Named moves (each a turn or a mirror), then the moves between two rows, first move first; the first pair answered:
move J:
[-18 -18  -1 -23  47  29  24   6] -> [ -4  18   7   4 -59 -13 -19  16]
[  3   2   0  19  -9   4 -21  -3] -> [ 1 -8 -2 12 19 14 -9 -5]
[ 22 -34 -16 -41 -31  10 -40  12] -> [ 18 -46 -20 -49   0  21 -28   9]
move Y:
[ -4  23  -1  25 -50 -25  -2 -24] -> [ -9  32  15  34 -42 -27   1 -11]
[ 13   9  14   2 -25 -11 -22  23] -> [  3  16  28  10  -3 -10 -11  28]
[-3  2  2  2  4 10 -8 20] -> [-4  2  2  1 12 12 -3 16]
[-21  16  25  28 -25   0  25 -11] -> [-25  13  21  26 -14   3  32 -19]
move H:
[ 20   1 -25  -9 -32 -14 -15  -8] -> [-16  16  -5  12  27 -10  26 -21]
[ -2  23   0  17 -31 -11  -1 -29] -> [-10  27   4  23 -20 -10   8 -31]
[ 18  -2  14 -18 -21   3 -28  27] -> [-13  11  33   1  32   9  10  15]
move G:
[-3  1  6  4  2 -4  2  2] -> [-1  0  5  6 -3 -6  0  2]
[ 11   4  17   8 -23 -14 -18   1] -> [ 17 -10   1  -4 -23  -7 -20  -9]
[ 15   3  -4  -6 -40  -5 -21   4] -> [ 17 -16 -22 -22 -22   6 -16 -10]
move K:
[-13  13 -20   7 -17   5  -2 -27] -> [  6  -1 -23  -9 -23  12 -20  -9]
[ 1  3  6  4 10  6 -7 17] -> [-9 11  7 13 10  0  1  4]
[ 24 -29   0 -22  42   4  13  15] -> [  3 -12   8  -5  54  -2  36  -1]
Pairs:
Between the rows of a pair lie two moves.
[-17  -2  -5  15  -4  -4   4 -14] -> [-10  -2  -3  14 -18  -6  -7  -3] => H then Y
[-3  2 33  3  8 10  3 23] -> [  6   2  27   1 -22   4 -12  22] => J then G
[ 28 -28 -15 -27   6  19 -15   0] -> [ 23 -29 -11 -26  23  22  -8  -1] => G then Y
[19  2  2  9 17 22 13 27] -> [ 30  -6 -11  -2   2  23   4  22] => Y then H
[  3   0 -21   6   7   5  -2 -22] -> [ 13  -8 -14  -3  16  13 -12   0] => K then K
[-17   7   0  14 -14  -9   0  -1] -> [-21   1   1  10  10   0  11  -3] => Y then J
[-26   9 -26   8 -12  -5  21 -61] -> [-20  -6 -33  -6   9   6  25 -61] => Y then J
[ 21 -16   3 -22  18  12  -3  18] -> [ 20   5  15  -3 -14  -7 -15  27] => G then J
[-22  10  -3  23  10  -1  29 -40] -> [  7   7 -13  15 -51 -13  -9 -22] => G then H
[ -2 -10 -21 -15   4  10 -10 -18] -> [ -2 -12 -11 -15  22  15  -6  -4] => K then H
[-14  25  18  18  -3 -14   2  10] -> [-19  25  16  17   8 -12   9   3] => Y then J
[  4   1  17  -2 -18  -8  -4   7] -> [ 11 -14   7 -16  -2   3  -5   7] => J then H
[  0 -17 -11 -23  16   2  14 -13] -> [ -3  12  11   5 -28 -21   0   3] => G then J
[  2  -9  -6  -8 -27 -10  -4 -14] -> [-14   5   7   8 -11 -13  13 -19] => H then J
[-9 13 21  5 37  5 21  4] -> [-12  31  14  20 -15 -17  10 -14] => G then K
[ 24  21  19  -5 -15 -10 -24  30] -> [-12  41  18  16   5 -16  15 -16] => H then K
[ 15 -16   2 -19   2  18 -28  31] -> [ -3  14  26  10  -8   2 -22  38] => K then J
[-17  -8  18  13  12   3 -14  20] -> [-15 -14  13   7  20   9 -11  18] => G then J
[ 14  11  19  19 -48 -20 -35  28] -> [-27  30  10  42 -25 -25  10 -31] => H then K
[  3  12  27  21  -1   5 -11  -2] -> [ 16   1  10  11 -20   5 -24  -7] => H then G
[-10   6  11   1  22  17  11 -14] -> [ 13  -4  11 -11   3  17 -17  15] => H then K
[  1  24  18  21 -36 -18  -9  18] -> [ 26  -2   8  -8 -27  -1 -24  35] => G then K
[ -9  20  22  24 -17 -18  -4  12] -> [-16  19   6  23 -20 -20   5 -17] => Y then K
[  4 -36 -18   5  12 -13  26 -32] -> [ 28 -48 -17  -9  -1  -7   0   0] => Y then K
[-12   3 -12  13 -15 -17  20 -45] -> [ -8   2 -17  10 -24 -18  14 -44] => G then Y
[ 18  -2 -29 -11  -9   8  -1 -33] -> [ 13   2 -28  -8  -8   6   2 -36] => H then Y
[-6 -2  3  0 15  8 18 -2] -> [-12   5   2   8   4   2  18 -10] => K then G
[ 16 -48 -32 -40  44  31  -6   3] -> [ 30 -12  15 -11  -9   5 -45  68] => J then K
[ -4   0  -1  13 -41   5 -20   1] -> [ -4 -27 -17 -11   9  30  -1 -13] => J then Y
[-13  -1 -25  -7   6  15  17 -20] -> [-27  20   2  14  10   5  22  -4] => G then G
[11  3 13  4 23 -8  1 30] -> [ 19   4  -2   2 -22 -20 -17  14] => K then H
[ -5  -9 -33  -3  16  -2  37 -34] -> [ 16  -7 -37  -5 -41 -14   2 -19] => Y then Y
[ 16 -12  -4 -10   7   4 -16   3] -> [ -4   1   3   5  23   2   5 -13] => H then K
[ 18   1   2   0   7  -6 -12  26] -> [ -6  20   3  18   8 -16  10  -2] => K then K
[ 12 -22  -3 -13   9  11  -7   6] -> [  7 -20  -5 -14  13  14  -2  -1] => H then Y
[  9 -14  -6 -14  -9  -7 -24  19] -> [  2 -17   0 -15  24   2  -9  22] => J then G
[  7 -16 -24 -27   1  24  -2  15] -> [  2 -14 -28 -25  10  26   8   3] => H then Y
[ -7   6 -27   3 -41 -16  -6 -41] -> [ 21  -3  -9  -7 -47 -12 -36  15] => Y then K
[ 17 -11 -25 -21 -19   1 -12   5] -> [ -6  -6 -22 -13  20   8  20 -19] => H then Y
[  0   0 -20 -19   8   3  18 -16] -> [ -1   0 -13 -17  16   6  21  -9] => H then G
[-27   3 -28   6 -20   0  13 -41] -> [  0 -28 -38 -24  -7  19  -3 -21] => K then J
[ -4   6  -6   5 -21  -8  -5 -11] -> [-10  14   9  13 -11 -10  -2   1] => Y then Y
[ -1  -8 -20  -4   2 -11   6 -16] -> [ -6  -2 -16   4   4 -13   9 -17] => J then H
[ 11 -12  15 -11  15  14 -11  40] -> [-18  -1  10   1  40  14  23   0] => K then Y
[  8   1   9   5 -12  10 -21  25] -> [-5  3 14  8 18 16 -2 21] => Y then Y
[  7  -8 -15  -1 -28  -1 -19  -2] -> [ -9 -12 -14   0  22  12  11 -17] => G then H
[  2  -3 -23   3  -4   0  10 -17] -> [ -6   5 -15  11   4  -3  17 -14] => Y then H
[ 19  -3 -16 -19 -35  10 -26   9] -> [  8 -11   1 -23  31  31  -2  22] => Y then J
[-20  10  11   7  32   1   9  -4] -> [  8 -19 -11 -23  21  12 -13   3] => H then J
[-17  -5  -6  -5  26   1  18 -25] -> [-22  20  18  19   2 -15   9  -5] => G then G
[ -9  22  18  32  12  -7   8 -10] -> [ -1   6 -15  14  -9  -6   2 -40] => Y then K
[  2  -9 -21 -15   0  -1   9 -26] -> [-11   4 -11  -1   5  -5  20 -30] => J then H
[  2  -5 -12 -17  40   8   5   5] -> [-17  21  -2  10  26 -11  18 -14] => G then K
[ 13   9  -4   3 -56 -11 -26   2] -> [-23   2  -6   4  36  13  34 -35] => G then H
[ 13  -9   8 -15  43   2  31  -7] -> [ 31 -24 -17 -33   8   2  10 -17] => Y then H
[ 13  -3 -21 -18 -18   1   1  -4] -> [  0  -2 -16 -13  15   9  22  -9] => J then H
[-14  -9 -22   8  23  -3  15 -27] -> [-23  14   4  31  11 -18  13  -7] => G then G
[-6  5 29  6 42  7 14 27] -> [-5 13 36 13 26 -1  3 37] => G then J
[-18  -5  13  20  20   5  -5  -3] -> [ -9  -3   6  21 -18  -4 -22  -5] => J then G
[ -3  20   0   3 -32 -10 -10  -7] -> [-15  29  19  14  -7  -7   2   3] => Y then Y
[-10 -12  -9   2 -24   1  -6  -3] -> [-16 -19  -2  -3  12  12   5   3] => Y then J
[-13  16  15  23 -43 -36  -6 -13] -> [-33   9   8  18   3 -23  28 -42] => G then H
[-48   6  -1  -4  30 -14  15 -11] -> [-35  17  -2   6 -28 -33 -13  -3] => J then H
[ -8   2  -8 -15  28  25   8   5] -> [  9  -2 -12 -22  -7  18 -18  18] => H then Y
[ -4  -6 -26 -13  22   5 -25 -14] -> [  4   0 -21  -9  -3  -3 -42   2] => Y then Y
[ 19  -7  -1  -3 -25 -14   6   1] -> [ 11   5  18   9 -12 -16  13  15] => Y then Y
[ 11  -8 -15  -7 -19  -3  -7 -11] -> [ 15 -16  -4 -13   9  10  -6  10] => K then G
[  1 -12  -4  -4  16  13 -12   2] -> [-13   2   3  11  20   6   0  -6] => G then K
[ 15   5   8  -2 -16  -5 -22  28] -> [ 12 -14  -1 -16  26  14  -3  15] => J then Y
[  8 -28 -57 -32   6  31  -5 -44] -> [ 19   9 -24  -1 -70  -3 -46  -2] => J then Y
[ 32 -26 -17 -38  24  26  -8  -8] -> [ 30 -25 -22 -37  19  23  -6 -17] => H then Y
[ 17   2  21  -4 -11  -7 -21  30] -> [12 -2 24 -5 17  2 -8 32] => J then G
[  1   1  -3   8 -29  -6 -14  12] -> [  0 -21 -15 -13  13  15   2  -1] => J then Y
[-26   6  12  12 -63 -11 -25  -3] -> [-43  20  39  31 -30  -9  -7  11] => Y then H
[ -4  16   9  12 -32  -9  -5   5] -> [-16   0  -7  -1  16   9  23 -24] => J then K
[  4   8   5  15 -26  -8 -13  -2] -> [ -5  13   7  20 -20 -10  -3 -11] => H then G
[  3   3 -21 -12  -6 -15  10 -19] -> [ -7   8  -8  -5  17 -11  21 -14] => G then G
[ 5  6  2 -7  3  1 -2 25] -> [-11  19  -1   7   0  -8  13   0] => K then K
[ -4  21   9  15 -10 -13 -21  11] -> [-16  22  11  18  19  -8  -3   1] => H then Y
[ 28  -3 -11 -18  33  13  14 -19] -> [ 24  34  14  17 -24 -16  -6   1] => G then J
[  9 -21  12  -8  39  19   2  35] -> [-14 -10   8   5  49  15  28   0] => Y then K
[ 2 -4 16 -3 27  3  6 26] -> [-17   9  -6  10  -3 -12  18 -27] => K then K
[  6  31  18   9 -50 -23 -22  18] -> [ 31  -4   9 -25 -20   3 -35  44] => G then K
[  2  18   5  15 -29  -3  -3  -7] -> [-8 14 16 15 18 10 17 -3] => J then G
[-5 -8 14 -6 12  0  9  6] -> [  4  -6   7  -7 -19  -9  -4   3] => J then G
[ 2  7 17  3 12  4 -1 15] -> [ 8 -1 11 -6 12  7 -6 17] => H then J
[-4  4 13  8 30  5 12 16] -> [ 23 -14  -9 -16  -3   6 -15  21] => H then G
[  7   4  17   6 -26  -9 -11  15] -> [ 11 -25  -3 -19  15  13   4  -1] => G then J
[  7 -12 -17  19  -6 -15  14 -32] -> [ 28 -19 -10  12 -24 -16 -13  -2] => K then Y
[-16 -12   6   7  20  -8   8  -3] -> [  2 -19   7  -2   4  -7 -13  19] => H then K
[ 13 -18   3  -9  12  14 -13  19] -> [-18   8   7  15  18   2  14 -14] => K then K
[ -2  36  -3  27 -15 -19  -3   9] -> [  3  34  -6  24 -22 -18  -9  10] => G then Y
[  9 -21  -7  -1 -31  27 -25  11] -> [  8 -28  -6  -8  -9  36 -18  13] => J then Y
[  2  -5   6   7 -22  -2  -1   0] -> [-6 -3 17 11  2  2 12  4] => K then H
[ 17  -4 -21  -9 -33  -2 -11 -28] -> [-1 -1 13 -1 45 16 20 -1] => K then H
[ 20  -9  -7  -2 -16  -3 -23   8] -> [-10   5  -5  15  10  -5  13 -27] => H then K
[-13  18  10  25 -21 -21  16 -19] -> [-11  -9   0   2  30   5  32 -23] => H then J
[-10 -13 -15   1  31  -4  23 -31] -> [-16  14  -3  23  -9 -26  13 -29] => J then H
[ 11 -11   2 -16  17  10  -7  15] -> [-15   8   4   5  20  -2  16 -16] => K then K
[  5   2  -4  -7 -15  -8  -7   6] -> [  7  -7  -1 -14   4   0  -2  12] => G then K
[-18  23   4  -3  -2 -15   5  -9] -> [  3   9  -2 -16 -18 -14 -16   7] => H then K
[  0  29  -1  28 -45 -21   3   2] -> [  7  21 -11  19 -52 -18  -2  -3] => Y then G
[ 23 -15 -16 -23  -7  10  -3   1] -> [  9  16   0   6 -34 -12  -4   0] => H then J
[ 34 -20 -21 -20 -34  11 -35  29] -> [-32  13 -13  21  25   5  40 -43] => H then K
[ 5  1  9 12 17  3 19 -2] -> [ 23 -15  -9  -6  -2   6   1   2] => H then G
[ -1  13  10   5  24  13  28 -16] -> [ 28  10   7  -5 -28   6 -13  13] => H then Y
[ 14   3 -11   0 -26  -8  -3  -4] -> [  7  15  11  14 -14 -12   0  15] => Y then Y
[-21  -6  18   8  51  21  22 -10] -> [ -9 -26 -19 -14  25  22  14 -44] => Y then K
[-11  -8 -27 -15  34  12  36 -26] -> [ -6  33  -1  17 -49 -26   1   3] => J then Y
[ 21 -18 -39 -12 -24  19   5 -20] -> [-5 -5 -8  6 38 27 37 -8] => G then G
[ 10  -3   4   9 -26   5 -20  17] -> [-13  -5   6  13  26  15  15  -3] => G then H
[  2  -8 -28  -9 -29  -9   0 -40] -> [-23   8  -5  11  10  -9  29 -39] => H then G
[-16  -1  24   1  61  15  26   9] -> [-27  34   7  28 -31 -25  13 -34] => K then J
[ -8   1 -23  -2  -9 -18  -7 -15] -> [-19  11  -7  11   8 -20   5 -11] => Y then H
[-17  -6  33   9  32  18   2  37] -> [-15  -3  36  12  21  13  -2  42] => G then J
[  1 -26 -32 -24  19  15   3  -1] -> [ 11 -19 -34 -21 -20   5 -17   4] => Y then J
[-9  2  4  1 10 -3  7 -3] -> [  2  -8  -5 -12   6   3  -1  -1] => H then J
[ 12  -6   3 -10 -11   6   7  10] -> [ 3 -5  2 -8  5 10 19  1] => H then Y
[ 9 -5 17 29 38 12 -2 22] -> [ 2  8 23 40 22  2 -3 20] => J then Y
[  6   6 -27   0 -45 -15  -4 -37] -> [ 15  -8 -33 -12 -40  -8 -10 -33] => Y then G
[-27  -4   2   2  32   4  19 -33] -> [-25  19  10  21 -26 -21  -4 -27] => J then H
[-7  5 23 17 26 -5 19 18] -> [ 17 -24   4 -12  25   8   3  24] => H then J
[ 5  5 10 17 -7  0 -4 13] -> [  7   3   4  14 -15  -1  -6  10] => H then G
[  0 -29 -31 -20  27  17   7 -41] -> [ 24 -20 -26 -18 -41  -3 -34 -13] => Y then Y
[ 19 -34   0  -1  15  12   3  15] -> [ -6 -12  13  22  25   3  24   4] => G then K
[-14   8  19   6  31  -1  20   9] -> [  4   2 -14  -5 -38 -15  -7 -13] => K then H
[ 10 -12 -10 -22  -2  12 -28  18] -> [ -8  19   9   9 -23 -11 -24  17] => H then J
[-16  19  34  19  26   0  15   5] -> [ -2  23  21  19 -35 -16 -13   4] => J then G
[  0   9   2  10 -17 -14 -19  -3] -> [-15  10   8  16  15  -8   3 -10] => H then J
[ 26  -1   0 -20 -37  -1 -29  15] -> [ 29  -5   0 -23 -29   4 -28  20] => Y then G
[  6 -16 -18 -16  21  12  -3  -2] -> [  4 -13 -11 -14  27  13   0   3] => Y then G
[-15   0 -14  -2   6  -7  22 -37] -> [ 14 -19 -22 -24 -17  -2 -10 -13] => Y then K
[ -7  23  30  23 -28 -29 -11  -4] -> [ -9 -15  -1 -13  41   5  19 -34] => J then Y
[ 16 -16  -1 -16   0  14 -23  20] -> [  2 -13   7  -9  30  18  -3  15] => G then H
[ 21 -13   1  -8  -4  13  -7  21] -> [  9   8  14  13 -21  -1  -5  19] => H then J
[16  1  9 -5  1  3 -3 12] -> [ 2 10 11  6  9 -1 13 -3] => H then K
[-12  23  27  25  -3 -15  12  19] -> [ 18  -1   5  -2 -33 -11 -19  29] => J then H
[-12  -1 -38  -3   3   2  17 -54] -> [  7   9 -26   4 -53 -14 -17 -24] => Y then Y
[  2   2  -6  -4 -19 -15   6   2] -> [-7 -3 -8 -3  5 -7 21 -8] => G then H
[-13   1 -11   0 -13  -5  12 -27] -> [ -8   7  -2   5 -31 -12   0 -13] => Y then Y
[ -7  12   6  13  -1 -10 -13  15] -> [-5 -8 -6 -4 27  5 -2  6] => G then J
[ -2   3 -17   4 -21  -6   2 -28] -> [ 13 -17 -23 -15 -10   7  -8 -14] => G then K
[  9 -29 -20 -32  16  13  -4  -8] -> [  4   9   8   2 -40 -18 -25  11] => G then J
[ 17  19  10   5 -39 -15 -21   6] -> [ 13  -7  15 -15  41  16   5  17] => K then J
[  5 -29 -38 -13  -6   3   7 -36] -> [ 13 -33 -38 -21 -10   6  -5 -21] => G then H
[-28  15 -16  18 -18  -7  15 -33] -> [ -5 -20 -41 -15  -6  14   3 -30] => K then G
